Named turns come first, each shown by rows before and after it. Which turns, in which order, take the first row of each pair that follows to the second? Write the first one first, as in the answered first pair.
turn M:
[ 10 -19  13 -14 -16   2 -15   6   9  -2   3  10  -8  18   8  12  22  13
 -16  -4 -12   1   7] => [ 20   5  20  -4 -15  -5  -9   6  -2  -6   7  19 -14  27  10   8  12  11
 -16  -3   0  -3   2]
[  1 -10 -14  12 -11  14  10  13   0   2 -14 -10  -6  -6   0  -3   0   7
  -2  12 -10  -6 -12] => [ 10   2 -14  16  -7  11  15  14  -6   3  -9  -5 -11   0   3  -7  -3   4
  -1  17   0  -5 -13]
[-22  -6   6  27   1  23  13  -9   9   7 -11  11  34   2   9 -30 -25  13
  10  14  -9  16 -18] => [ -8   1  -9  21  12  15  18  -7   9  10   4   9  19   7  19 -34 -23   3
  17  28  13  29  -5]
turn U:
[  0  -5   0   5   3  10   4   1  -3  -6  -9  -4   1  -8   1  16  10  13
 -12   4 -11 -18   3] => [ -9  -7   5   4   5   8   1  -1  -2  -3 -10  -1   6  -9  -4  15   4  13
  -9  -2 -13 -16  -2]
[ 33  16 -19  14  -4  11  14   0  -6  -8  -6 -16 -13   8  21 -13  -4  -3
   5  22  12   3   4] => [  7 -18 -26   9  -6  21   9  -1   9  -4 -20 -31   8  -6  15 -16  -9  -2
  18  13  -1   6  -1]
[ 22  28   5  10   3  -6 -10  10 -13  -3   3   9 -16  11  -9   7  -3  -8
  -1  -1  10   2  14] => [ 22   2 -18   6  -1  10  -6  17  -8  -5  -7 -16 -13   4  -2   6   8 -11
   3   9   1   3  21]
[ -5 -32 -17 -13  -6  22   0   6  12  -3 -10 -24  10 -13  -3   9  16   7
  -1  -3 -23  -1   8] => [-30 -18  16 -13  -4   2  -8  -7  15   5  -5   2  19 -11 -18   8  -5  14
  -1 -28 -17  -1  -9]
turn Y:
[ 27  -3  -6   9  -7  13  11  10  -4 -17 -14  -3  -9   3  19   7  14   9
 -17  18 -15 -15  -3] => [ 28 -12 -16  -4  -2  11   6  11   1 -14  -4  -8 -11   1  22   8  22   4
 -12  22  -9  -6   8]
[ 30 -17 -16 -16  -6   2 -14   5   7   4  -6  -2 -11  -4   7   4   5  -8
 -15   6   0   4  15] => [ 23 -17 -18 -20  -9  -2 -15   1   4   5  -2  -7  -8  -5   3   4   1 -12
  -7  -1   6   9  18]
[ 10   2 -14  18   7  -8   3  18  11  31   9  21  -9   4  19  -6  -5 -10
  -2  31  16  26  12] => [  4   2 -15  14   4 -13   0  14   9  34  14  18  -5   1  15  -8  -9 -17
   4  24  21  30  16]
[ 11  -7  -5  -4   0  11  -3   2   2  -3  -1   4  -6   1   2  11  22   7
 -19   5 -13  -1  12] => [  8 -11  -9 -10   1   7  -4   0   3   0   3   0  -5   0   0  11  24   2
 -14   2  -7   5  17]
turn D:
[ -1  15  26 -12  18 -12  -6  -5   5  19  20  26  -6  18   7  -6  -9   5
  -4  -5  21  23  -9] => [-10   5  21 -14  19 -11  -6  -6  10  22  20  20   0  14   4  -9 -12   3
   4  -8  23  28 -11]
[-14  -3  -8  -2   7  29   4   4  29  -3  -6   4  -1  -4  -5 -17  -2  -5
   8  15  -9  12 -32] => [ -6   4 -12   4   4  31   7   6  24  -5  -6   1  -4  -2  -2 -17   0  -7
   8  20  -5  11 -31]
[ -7  15  29  15 -24   9   0  -5 -25 -17 -20  -3  16   0 -11   4 -12   4
  -6 -28 -14 -25 -20] => [-15  11  30  12 -23   7  -3  -6 -22 -15 -19  -4  20  -4 -12   4 -14   4
  -3 -31 -14 -22 -18]
Then:
(two turns a pair)
[-10 -12  -2  -8 -12   3  -5  -5  -1  -7  -6  -6  18 -21 -18   1  21  -6
  10  -6 -12   2  10] => [ -8  -6   7   1 -15   6  -3  -5  -5 -11 -13  -3  20 -18 -20   1  15  -2
   6  -9 -17  -5   1]
Y then Y
[-20 -10   6  -6  -6  -2 -13  -6  -2   4  -1  -1  18  -7 -10   5   0   1
   3 -20 -10  -6   2] => [ 15  16 -12   2  -2  -4   3   4 -17  -2  12  -6  -4   7   3  -2   1 -12
   6   6  15  -2  13]
M then U
[ 12  31  24  -9 -25  -4  -8 -16 -26   8  -9  25  -1  14 -13  30  17  -1
 -13 -18  -6  -8  -1] => [ 12  16  -6 -33 -15 -11 -11 -16 -20  17  10   8  -4  11  -9  27  25 -20
   6 -11  18  17  24]
M then Y
[  0   9  -3  25   3   1  15  14   1  18 -16  27   0  16   5   1 -23  -5
  -4 -10  19   5  -6] => [ 13   1 -17  25   5  10  18  21   2  15 -18  18  -6  15  14   2 -10  -3
  -9   4  16   3   2]
Y then U
[-20  -4  13  -8   0  12  -2 -15   5   2 -13 -15   7 -23  -6  10  15   2
  -3 -15  -4   3   5] => [ -5  23  14 -12  12  -6   0 -17   0   5   9   1  -9 -11   1   4  12  -6
   1  -6  24  12  12]
U then M
[  4 -18 -18   8   9  -6  -1   3  13   6   2   0  -4  -9  -9 -10  -4   2
   7   2  17  17   3] => [ -9 -14   3  15   4  -6  -4  -1  12   4  -6   9   4 -10 -19  -6 -13   9
   2 -13   5   8 -10]
U then M
